One turn moves each row of this set onto another row. After a few examples, where does it send each row asked below?
bubam: -145    7  -17   94  -36 -228  211  -28   42  375  150  143   66   71 -131  264   84 -577
lupuf:   55   -7 -185  -85 -255 -219 -193 -268   -3  411  183  118 -241 -266   90   45  206 -394
Manud:  -55 -130 -202  -80   59   -5  -89 -351 -236  259  252 -155 -255 -546   -1  325 -298  -30
tedot: -193 -312  154  -19 -128  -43 -268 -576  -17  233  530  164   47   11 -368  322   87  -66
kavo: -185   61 -190  144  121 -398  246 -284 -207 -212  -10  130  111   71 -394  271  -66   29
gerim: -256 -133 -561   60 -105 -167 -361 -440   66   60  -28  223  231 -228 -319  297   20  166
fugu: -205   92 -392  -74  -13   87  -75 -191   15    2  479  113  229   67 -182  395  311  183
sefi:   -9  -85 -282  -54   60  -42 -211 -386 -253  318  311 -223 -182 -434   19  367 -264  -34
torev:   25  -54 -210 -158 -297 -194 -272 -339    2  299  284  -14 -260 -191   96  198  257 -389
Sisod: -109 -148 -228 -109   -9  -18   21 -349 -228  329  242  -47 -291 -541  -60  211 -322  -40
zul:  -97   48  -21  107   30 -217  -97    7   25  412  155   83  183   27  -78  256  185 -549
demuk: -310 -170  144 -115  -85  -46  121  -69   92    2  212   33  -74 -115 -131  436  173 -547
vosu: -330  -39 -178  -30   30 -326  141 -336 -196 -371  112   62   61   42 -428  334   28   39
vuval:  -70 -288  164   93  -56  -64  -51 -621  -20  124  483   86  -14   98 -316  544  -28  -84
Badef: -160  -19   72    6   27 -125 -300    0   34  260  190    2  179  -87  -42  347  289 -531
Nez:  -40  -63 -383  -54    8  -95 -205 -405 -270  445  361 -185 -139 -336  -27  286 -258  -45
Mup: -152 -135 -444  186  -26 -155   68 -434   85  -91 -194  257   66 -291 -281  434 -178  150
mudit:    7 -180  309  218   59  -72 -168 -369  -33  414  220  395  103 -244 -296   90  -14  -52
Ral:  -93  138 -180  222  203 -421   50 -184 -237  -48  -90  200  235  -22 -346  115  -21   46
zud: -250 -103   64  -18  -83 -143  314  -69   67  162  180  123  -62    0 -161  353   75 -571
pozak: -101  -74 -396  -81  -43 -123  -84 -385 -259  522  361  -88 -171 -344  -85  168 -281  -61
gipo: -166  -96 -475  207  -35 -194    0 -382   76   74 -214  365  141 -314 -308  246 -153  149
rubu:  -19  127 -162  125  186  139  276  -96   41 -143  193  191  103 -135  -73  489  120  190
Ginit: -263  102 -372  -78  -26   66  -57 -101   23  166  415  314  255  -38 -235  116  317  185
Gaz: -219  -96 -534  146  -77 -200 -218 -380   62  155 -126  347  223 -277 -330  182  -55  163
reluz: -198 -177 -464  107  -62 -120  -80 -500   89 -192  -87  141   74 -241 -272  546 -108  163
nufi:   63  -79 -179 -146 -264 -162 -154 -394    8  152  285  -92 -337 -154  127  372  204 -393
Duze:  133   16 -119    1 -201 -222    6 -239    7  384   63  157 -301 -310  118   73  114 -398
kedav:  -63  151 -145  112  144  113  291    0   41   20  116  382  122 -260 -131  210  125  190
Dofu: -316   -4 -130  -46   98 -295 -345 -194 -208 -202   65  125  250 -165 -391  100  218   83
sif:  -88  103 -291   29   95  122   88 -186   30 -151  367   52  145   26 -101  571  214  185
kode:  136  -55 -119  -57 -212 -167   49 -361   18  111  167  -50 -400 -196  158  410  103 -400
tole:  119 -151  316  329  135  -89   53 -419  -35  317  164  317   44 -150 -234  298 -135  -67
muk: -403  -71 -144 -125   18 -274 -160 -295 -185 -365  158   61  124  -69 -427  241  165   73
sak: -256 -129  147 -104  -27  -42 -189  -35   70   53  222  -30   42 -155  -75  438  278 -516
Pil:  174   -3  -83   16 -172 -196  122 -289   11  237   51   82 -380 -274  148  255   59 -400
nili: -172  113 -142  127  193 -369 -243 -137 -234  -45  -44  198  307 -139 -339   35  124   76
Zibu: -152 -264  227   37  -82  -53 -328 -444  -24  373  404  322  110 -166 -362   95   98  -48
zav:   82 -209  253  265   72  -84  107 -541  -33  165  288  159  -15   28 -243  537 -144  -80
luve: -188  132 -250   14   47   76  126   -8   26  175  231  437  202 -207 -207   25  219  193
Robet: -141 -113 -326 -107  -57  -81   28 -361 -245  449  302  -15 -247 -450 -104  119 -320  -55
leba: -256 -173 -525   49  -99 -129 -294 -497   81 -110   -4  119  157 -205 -289  486   -2  167

reluz moves to -> leba
lupuf moves to -> Duze
Now find these:
Zibu moves to -> mudit
bubam moves to -> zud
Nez moves to -> pozak
fugu moves to -> Ginit
muk moves to -> Dofu

One turn moves each row of this set onto another row. After a few examples, where does it send each row asked below?
ruz:  485   99  124  281  119 -120  -61  172 -122  -75  132   16 -131  244  294   -1   15 -334  142    5  113   97  381  204 -217  -35  -40 -639   41
Soko:   82  217 -197  282  384  251   94 -113 -373   53  146  153  -20 -121  146 -205   99   99  207 -243   65   66  -36  -38   17 -513  124 -117  -45
sur:  195  152   -9  120  -15 -481  179 -154  260  123  109   59 -112   55  370  -90 -285  -73 -185  -60  543   80 -154  337  -32  -40   36 -183  169
bes: -407  -19 -171  196  153  118   62  187  174 -263  -21  170  126  -67  353  118  172   88   96 -279   44   65 -271 -176   70  316  -82 -365  127
sokim: -388   51 -159  197  179  114   74   87  116 -272  -54  220   -4  -32  302  149  148  167  127 -293   72   30 -212 -139   25  332  -79 -500  184
Sasi:   85  205  239  177 -221 -242  -84 -149  365   75  350  271   -7 -179  483 -168  -57  -77 -170  199  275  -38   93  206  121 -172   -4 -277   83
Vur:  247  244 -183  289  106  389 -107 -180 -292  -35   71  146  -85  -66  241 -107  217  335  312 -167  131   24  222   48 -208 -190  -10 -138   73
Puvim: -200  -55   53 -162  308 -341  172   26  -45 -328 -122   -5  162  -61  186 -353 -179  -57  123  106  200  175  114 -142   30 -116  139 -382 -101
Vepe: -340  120   50  431  -74  -30  156 -178 -233  170  238  199  -10 -173   14  -11  -40 -446   32 -105  133    2 -219  341  234   55  -47 -216  203
Kud:  183  303  165  139 -284 -298   51  -79  407  102  128   68  109  -96  397  -25 -210  -36 -140   19  406   21  -47  280 -121 -193 -106 -203  243
Gote: -141   27    7  321 -390   32  178  -60   66  147   60  141   -8   14  198   59  222 -212   25 -220   66 -192 -127  497  -39  264  -80   45  343
Vudat:  393  104  -92 -122  139  469  272   71 -121 -130  -15   50  -96 -179   24  109 -213 -310   44 -127 -146  -36   90  241   31  -18  -14  151  132
pura:  372   -4  214  234  181 -232  215  502  111    6  165   -6   18  254  352  -95   30 -457   30 -111   -2   56  111  177 -243 -334    2 -304    6
sedeb:  -47   -9   15 -188   49 -196   10 -125   59 -401 -129   32  184  -84  257 -304   10   82  169  120   60  -69  336  -62  -10 -128  160 -496  -46
tevab:  351  156  217  272  289 -208  165  261  -94   -9  154   50 -123  206  189  -36  -69 -446  103  -74   51  105  210  177 -184 -375  -13 -613   55
deg:  -19   -8  114 -224  -32 -205  145   77  258 -363 -273    9  124   11  299 -245   76  211  158   39   92  -52  338    1 -276  -24   47 -243  115
Gutob:  359   57  -67 -109  261  452  292   54 -183  -99    5  130 -236 -152   23   72 -233 -298   27 -101 -130   -6  106  242   55   46    7  142  101
giz:   76   62   71  151   64 -390   22 -192  203  115  307  249 -206  -14  469 -221 -142 -118 -218  109  387    5  -31  281  212  -14  142 -246   14
fof: -315   -4  102  372 -108  -77  329   66  -24  227  143  174  -59   -8  105   -5   25 -366  -20 -196  119    6 -294  419   28  128  -73  109  284
fize: -184  -54  175 -173  248 -339  293  212  161 -278 -230  -33  105   20  228 -284 -124   87   88   37  216  192  137  -74 -271  -57   38 -134   56
suv: -133  127  -62  356 -393   70   13 -310 -145   97  163  123   53 -100  107   29  139 -300   82 -124   68 -198  -71  429  145  182  -46 -285  263
bopof:   76    1 -187  270  381  141  192  263 -189  107  132   41   93  -45  285 -228   77   50  134 -276  148  181 -220  -49 -125 -320   67  280  -83
Tizoz:  523  -43  138  233   16 -155  -18  394   90  -75  159  -50   26  284  462  -55  137 -364   96   -9   66   41  277  228 -257   19  -50 -338  -18
vimuk:  334   42   -3  -90  230  495  181   84 -173 -116   88  163 -180 -218   55   31 -200 -307   45   -7 -141    2  170  187  102   86  -10  144   53
basuv: -393  104 -184  167  191  113  153   68  131 -258  -74  206   23  -63  237  163  128  132  106 -369   15  -23 -289 -147   58  120  -36 -538  201
diset: -409   21 -173  158  165  115  136  184  191 -258  -20  161  172 -109  296  122  148   49   70 -345  -16    0 -332 -199  104  111  -50 -402  135
fopa:  242   40 -175  262  104  297   -1  155 -119   13   32   12   59    6  386 -127  221  287  218 -217  214  124   62   27 -339   34  -76  286   47
zaf:  353  108  -33 -100  108  537  182   98 -115 -132   63  108  -29 -251   59   72 -193 -325   42  -39 -171  -15  153  160   78  -14  -44  149   68

vimuk moves to -> zaf
Soko moves to -> Vur
Now find these:
basuv moves to -> sokim
sedeb moves to -> deg
sur moves to -> giz
pura moves to -> tevab
Vepe moves to -> suv

One turn moves each row of this set onto another row. After a few examples, where does it send each row asked below?
geno:  -73   49 -445    6 -274  453 -189 -132   20  -20  -99 -246 -187  156
Gire:  116 -141 -263    4 -273  522 -178 -150  284  -66   22 -116  128  275
Vufe: -224  141  -47 -107  194 -199 -165   80  150   50  100   94  264 -202
bizos: -270  112   -5 -264  136   70  -47   62 -286  -67 -143 -166   61  199
vufi:  -96   57 -402   71 -219  286 -288   48  -64   69  -79 -490   51  208
Nok:  -38  -40  213   47   92   88  -44 -141  375   34    9  169    0 -255
Sisa:  159   60 -338  314  -92  221 -283   42 -177   27  132 -422  159  104
niz:  -78 -136   87   16 -131 -196  150   17  298 -218  115  160 -115   51
ded:   77  -53 -290  -80 -159  -41  170  285 -260  -43  154  -25 -240  -15
zamo:   12   34   39   20 -119 -444   46  217  172  -36  143  -98   32 -107
kese: -138 -105   39   18 -108 -230  191   13  325 -175   54  157 -140   35
Mubin:  -82  -37  156   13  -81 -186 -236  -72  -14  -25  -15  389 -124  -70
futov:   82  149 -464  298  -73  194 -292  -16 -133   98   53 -375   54    2
bobas:  -32  -72 -286   67 -402  552  -39 -159  -81  -19  -12   -3    0  124
satap:  -61  186   74 -226   25  190 -155   -8 -390 -181   53  -13 -134    2
buvap:    0  343 -190  -19  -87  -46 -462  169  101   58  204  -23  312  -80
Kefig:   48   67   18   30 -110 -416   14  198  171  -66  152  -70  -29 -172
Gud:  -88  143  145   67  181  184  -73 -108  -55   48 -273 -278 -303  -32
Doned:   31 -130 -263   -3 -326  474 -225  -43  -50 -118   28 -331   16  348
Kide:  117   83 -305  119 -294  353 -412   17 -157  -42   91 -365 -106   70
Deru: -143 -129 -309   64 -319  517   29 -114  -36   17  -94  -94   93  231
ponuz:  144   67  -31 -140  160 -266  -14 -110  175  196 -176   25  -17 -128
mik:  -80 -153  299   31   93   62  -14  -32  384   34   34   79  250  -32
lut:   64  -18 -395   -2 -225  506 -150 -219  333  -35  -43  -61   14  151
mano:  -17 -179 -165  279  -39   20  177  193   25   41  -77 -177 -383   83
peta:   -5   -3    9   79 -103  342 -147 -192  537    0  -41  141   63  121
Zuned:   13  -17   54  100 -122  345 -141 -157  520  -69  -41  117  102  182
posat:    4  167 -351  189 -315  211 -550   90  -30   24  122 -225  155  -53
lolep:  -20   46  125  -89  102 -126 -264  100   60  -49  266  158  286 -207
dup:   60  -55  371   99  115  185 -124   -9 -133  -69 -107 -310  -51  190
Moni: -131  138 -402  169 -235  139 -479  133   35  106   25 -311  243   43
met:  -40  333 -190   -7  -67  -82 -440  189  129   75  133  -57  357  -37
Tuz:  -42 -124 -299 -110 -137  -63  191  360 -224    2   80 -116  -65  136
kubo:  104 -276  -10  292 -109   45  126  220  -38  -48   29 -173 -278  154
sizak: -263 -157  138  -21    7 -279 -153  -15   50   49 -131  200  123  186
gogu:  354  -76  222 -107   62 -214 -106  -11   88   56   27   29  153   38

mano moves to -> Tuz
niz moves to -> Kefig
Gud moves to -> bizos
Now find these:
sizak moves to -> gogu
futov moves to -> Deru
vufi moves to -> Doned
Nok moves to -> Vufe
Gire moves to -> posat

